128 stands for zero in the data rows.
Some points:
[157 138 131 119 122 120 116 127 136 117 128 106 138 140 107 103 112 141
 132 138 148 125 118 137 150 128 114 143 104 135  99 105  90 119 150 145
 143 103 154 129  93 120 144 149 127 116 162 135]
[ 94 140 151  93  86 151  89 153 171 115 146  89 109 114 110 111 121 154
 134 174  90 153  85 140  97 139 117 172 112 140  99 125  79 133  96 132
 127 129 200 146 103 108  86 168 152 124 183 162]
[102 145 155  99  92 158  94 141 157 117 141  64 114 120 116 121 122 154
 133 170 104 149  99 148 105 138 118 166 119 135 103 128  94 137 103  77
 125 132 190 143 108 110 105 169 158 119 173 161]
[136 117 144  87  98 180  98 136 204 174 177  75 107  82 178 145  57 151
 128 164 105  14  58 178  83 164 130 166  88 121  87 115  18 129 132  20
 103 142 203 177 133 123 117 169 133 123 187 197]
[114 142 140  93  89 164 105 154 152 114 155  80 127 102 131 127 116 162
 145 171  97  92  98 149  89 130 127 162 125 125 104 135  48 132  96 101
 124 154 216 153 123 102  94 180 173 104 184 172]
[119 146 145 105 112 110 121 140 134 130 139 114 136 112 123 116 130 145
 147 142 105 118 123 139 115 137 128 147 103 111 124 123 100 136 114 119
 139 122 162 132 117 108 104 163 137  88 163 139]
[144  60 168 111 121 123 113 140 158 162 113 109 150 127 136 132 134 144
  65 166  88  87  96 143 106 163 117 163  78  91 124 156  97 122 109 101
 117 158 175 133 117 150  86 183 155  88 181 149]
[139  93 141  96  93 115 123 159 140 118 151 119 144 130 135 144 145  72
  93 167 139  99 126 151 109 147 119  80 118  91 120 139  65 145 128 133
 138 158 186 146 135 107  98 168 165  98 166 162]
[127  24 168  88  88  96 115 174 194 149 181 101 133 150 158 147 148  30
  58 182 107  57 109 160 131  89 143  61 108  68 117 167  77 182 116 117
 119 181 102 166 156 127  82 187 173  92 197 186]
[128  65 185 117 102  90 111 183 123 134 169 117 119 134 155 152 132  70
 102 201  91  97 114 154 129  98 120 119 136  96 188 159 133 135 102 151
 137 149 120 201 151 141 113 182 159 127 140 178]
[133  57 162 116  89  99 110 167 173 153 160 109 151 154 150 149 145  63
  65 186 113  74 114 153 127  70 131  92 123  65 130 163  93 158 123 125
 127 168  81 160 141 126 100 171 170  96 190 176]
[128  85 156 119 114 115 127 160 144 139 157 122 150 155 148 143  84  88
  97 168 127  90 136 152 136  91 140 107 135  88 141 151 105 151 132 135
 140 155 105 152  83 123 103 167 155 102 170  71]
[132  99 157 114 124 118 143 151 126 134 133 108 146 124 134 129 109  95
 133 145 132 129 147 118 138 126 131  92 103 120 148 125 101 139 130 133
 158 130 110 121  95 115 112 162 131 114 154 101]
[135 101 153  99 115 119 132 146 138 143 150 126 152 135 140 129  94  75
 117 149 128 113 133 148 122 107 133  91 122 108 144 144 111 149 135 134
 138 145 113 141  93 117 109 165 145 101 174  87]
[158 105 145 108 117 111 129 155 118 132 103 109 142 108 144 114  99  98
 147 123 133 115 136 147 131  90 134 106 110 117 136 136 118 153 120 141
 160 136 124 134  94 137 115 167 149 111 157 101]
[137  94 152 117 101 113 140 159 130 142 100 122 147 112 137 130 112  93
 109 147 130 101 134 133 135 113 132 112 119 124 145 131 102 140 117 130
 143 132 127 127 105 118  97 163 136 113 157 108]
[113 151 126 110 170  95 156 137  64 113  88 168 132 112 142 115 152 106
 128  99 157 149 108 150 165 101 138 120 118 111 104 133 116 167 110 105
 116 131 159  97 160 113 134 138  99 150 112 138]
[117 153 129 119 172  99 156 140  69 114  89 171 131 116 149 111 152 116
 132  79 156 153 107 151 167 104 139 120 121 114 109 140 112 171 113 107
 116 137 163 100 167 117 145  85 104  89 115 145]
[117 151 119 140 158 134 149 137  59 112 118 146 129 143  96 126 108 100
 178 102 172 186 155 164 185 159  88 104 152 148 142  86 139 147 138 149
  72 146  91  77 169 112 125 110 127  87  99  82]
[116 148 135 121 156 119 151 144  78 115 109 156 141 123 114 120 150 126
 148  93 156 140 131 150 160 119 137 124 127 121 130 128 122 150 124 118
 138 132 113 115 143 116 134 110 117  93 109 129]
[101 160 139 103 117 113 164 149  89 122 114 167 144 108 109 125 155 124
 147  84 122 155 121 152 116 126 140 134 131 131 124 144 128 168 106 123
 127 148 111 120 162 126 111  99 111  90 106 140]
[ 99 161 143 114 121 115 168 147  90 126 114 170 147 107 111 135 161 127
 145  83 123 162 122 158 121 121 143 137 135 132 122 156 127 113 101 125
 124  93 112 119 169 126 112  85 114  89 104 160]
[113 163  94  98 135 106 176 138 102 125 128 159 168 106 110 130 147 145
 136  92 128 141 147 154 119 135  86 144 135 143 130 131 125 118 121 132
 135 106 104 132 147 129 117 101 125 105 121 148]
[156 145 109 107 149 144 132  54 105 110 108 140 148 142  88 107 195 113
 151 112 121 138 132 132 116 147 106 106  95 122 155 136 159 125 103 130
 155 129 147 105 142 130  86 156  85 133 146 168]
[124 164  84 128 149 132 164  86  96 147  82 171 162 126 108 143  96 137
 165 100 137  79 140 143 132 148  78 152 149 143 144  93 137 134 117 145
 136 120 128 131  94 137 120 115 132 112 115  85]
[ 87 218  68 177 184 142 146  95  93 192  39 129 221 106 157 187  22 189
 153  33 173  31 170 166 100 132  29 157 147 144 144  45 133 183 205 146
  69 143 136 203 167 138 106   0 186 127  84 108]
[134 149 129 110 136 115 152 119  89 139 119 165 137 122 132 144 113  90
 172 125 117 115 137 154 142 141  92 112 155 142 181 111 159 125 113 164
 150 119 135 166 127 146 134 116 129 117 107 124]
[144 199  49  92 194 121 222 112 114 164  99 211  46 192 149 196 120  10
 160  80 177  60 189   0 157 167  34  84 201 185 160 102 196 193 126 165
 122 185 193 178 152 162 151  16 138 105 121  49]
[139 174  94 115 148 139 174  85 114 140  88 192  95 105 152 157 114  81
 158  78 143  85 159  68 142 171 124 106 159 143 127 143 167 109 137 116
 133  94 125 133 139 129 154 105 146 105 132  79]
[144 162 156  95 140 105 191  81  87 123 129 163  44  91 147 115 155 135
 177 128 130 138 153 126 122 144 125 147 153 155 178 143  61 101 203 146
 154  84 135  96 104  62 153 121 137  93  90 123]
[136 200  95 116 195  38 167 107  40 154  97 192  90 108 127 196 153  55
 183  71 161 102 138  43 180 179 104  92 192 157 141 113  56  61 143 148
 140 138 175 163 131 176 141  70 157  99 136  67]
[205 142 107 130 162  76 170  93  77 121  82 139  50 132 162 149  84  68
 155  75 168 127 194 124 152 205  71  46 187 159 189  67  94  54 196 185
  71 118 115 113 137 152 131  83 156  48 114  34]
[110 160 146 204 109 139  90  74 162 150 185  90 194 139 115  99 112 171
  77 156 160 123 188 102 112 125 174 114 109 173 120  93 175 178 139 144
 125  92  93  85 114 132 189  62 148 150 137  87]
[118 135 158 187 100 146 109  96 127 140 160 102 177 115 109  77 108 163
  97 154 160 150 140  96 114 136 148 119 130 173 160 107 155 100 139  92
 115  94 107  76 144 110 148 100 112 169 130 126]
[125 131 158 229 122 142  89  68 130 145 183  72 207 139  70  63 114 188
  75 172 186 180 110  82 109 126 171 120 129 193 170 112 192  92 151  74
  83 105  75  68 169 120 180  43 136 189  64 124]
[111 119  89 203 132 150 112 112 130 177 157 104 102 125  93  93 119 184
  79  82 111 158 159 104 134 122 153 134 145 167 170 112 179 105 132 109
 132  76  97  78 149  88 202 152  74 172  76 137]
[137 147  73 219 141 148  55 115 139 161 171 115  89 135  87  92 125 171
  95  67  97 166 143 117 127 159 161 136 153 189  71 122 159 113 162 109
 119  91  83  88 164 124 172 109  67 187  73 151]
[124 146 146 210 148 158  35 131 158 152 167  67  42 164 174 103 142 195
  97 116 125 239 116  53 214 183 159 159 152 231  88 137 170  66 121  81
 148  69  37 126 158 116 177  83  28 248  39 159]
[136  94 104 172 129 154 101 129 134 152 157 130 119 132 107 106 131 151
 124 100 119 156 151 122 138  96 146 140 145  92 103 124 141 128 153 129
 130  99 106 105 140 118 149 132  87 147 101 134]
[111  57  79 201 128 172 102  63 125  32 224 115  62 170  76 126 112 195
 113 179 134 107 155 123  95 112  83 181  83 132  31 113 180  97 154  74
 135 141  88 100  25 187 145 188  60 195 109 154]
[133  92 129 116 133 146 116 130 126  54 171 129 125 136 126  95 156 167
 140 114 106 167 131 142  98 110 147 149  95 102 104 144 180  98 136 121
 140 128  98 136 160 122 132 104 126 147 136 135]
[139  39  98 167 129 165 105 159 177  28  40 133 105 132 128 157 165 193
 138 122  94 195 161 129 110  34 182 151  74  54 110 157 184  86  76 153
 116 145  90 127 198 146 134 126  87 230 123 176]
[110 116 107 129 142 165  75 124 248  91 114 135 189 149 155 189 178 210
 108 131 122 157  89 162 121  70 224 173  81  84  44 158 230 109  92 255
 146 151 105 157  48 193 208  55 167 188  75 125]
[187 163 100 104 114 112 128 135 195  86  43  95 109 177 124  71 187 129
 156 206  80 192  58 109 134 142 177 135 186  60 158 140 184  84 147 149
 128 104 139  76  68 178 125 206  80 171  78 122]
[108 118 135  91 103 172 134 144 141 112 100 149 108 115 143 143 155 166
 140 127  98 169  76  76  91 131 144 155 118 121 136 158 149 123 107 150
 131 148 132 130 104 129  89 156 119 172  99  90]
[114 119 136  98 112 148 131 138 136 117 111 145 112 123 131 125 149 148
 156 133 117 156  81  92 111 114 151 158 130 130 131 141 147 128 118 143
 144 131 127 126  89 124 118 154 114 161  95 104]
These points spread out most along one direction. Take the direction at right angles to it along which they spread out most. Then take the direction at right angles to both along which they spread out most. Go by this last direction. How many in every 100 of the points above lie lower along it than each point below? Answers are rounded to whole numbers. More than half of the points above lie lower than the first one.
[139  93 141  96  93 115 123 159 140 118 151 119 144 130 135 144 145  72
  93 167 139  99 126 151 109 147 119  80 118  91 120 139  65 145 128 133
 138 158 186 146 135 107  98 168 165  98 166 162] 63
[124 146 146 210 148 158  35 131 158 152 167  67  42 164 174 103 142 195
  97 116 125 239 116  53 214 183 159 159 152 231  88 137 170  66 121  81
 148  69  37 126 158 116 177  83  28 248  39 159] 76
[108 118 135  91 103 172 134 144 141 112 100 149 108 115 143 143 155 166
 140 127  98 169  76  76  91 131 144 155 118 121 136 158 149 123 107 150
 131 148 132 130 104 129  89 156 119 172  99  90] 7
[133  57 162 116  89  99 110 167 173 153 160 109 151 154 150 149 145  63
  65 186 113  74 114 153 127  70 131  92 123  65 130 163  93 158 123 125
 127 168  81 160 141 126 100 171 170  96 190 176] 52
[136 117 144  87  98 180  98 136 204 174 177  75 107  82 178 145  57 151
 128 164 105  14  58 178  83 164 130 166  88 121  87 115  18 129 132  20
 103 142 203 177 133 123 117 169 133 123 187 197] 98
[205 142 107 130 162  76 170  93  77 121  82 139  50 132 162 149  84  68
 155  75 168 127 194 124 152 205  71  46 187 159 189  67  94  54 196 185
  71 118 115 113 137 152 131  83 156  48 114  34] 61
[119 146 145 105 112 110 121 140 134 130 139 114 136 112 123 116 130 145
 147 142 105 118 123 139 115 137 128 147 103 111 124 123 100 136 114 119
 139 122 162 132 117 108 104 163 137  88 163 139] 67
[133  92 129 116 133 146 116 130 126  54 171 129 125 136 126  95 156 167
 140 114 106 167 131 142  98 110 147 149  95 102 104 144 180  98 136 121
 140 128  98 136 160 122 132 104 126 147 136 135] 15
[157 138 131 119 122 120 116 127 136 117 128 106 138 140 107 103 112 141
 132 138 148 125 118 137 150 128 114 143 104 135  99 105  90 119 150 145
 143 103 154 129  93 120 144 149 127 116 162 135] 74
[136 200  95 116 195  38 167 107  40 154  97 192  90 108 127 196 153  55
 183  71 161 102 138  43 180 179 104  92 192 157 141 113  56  61 143 148
 140 138 175 163 131 176 141  70 157  99 136  67] 26
[111 119  89 203 132 150 112 112 130 177 157 104 102 125  93  93 119 184
  79  82 111 158 159 104 134 122 153 134 145 167 170 112 179 105 132 109
 132  76  97  78 149  88 202 152  74 172  76 137] 80
[158 105 145 108 117 111 129 155 118 132 103 109 142 108 144 114  99  98
 147 123 133 115 136 147 131  90 134 106 110 117 136 136 118 153 120 141
 160 136 124 134  94 137 115 167 149 111 157 101] 35
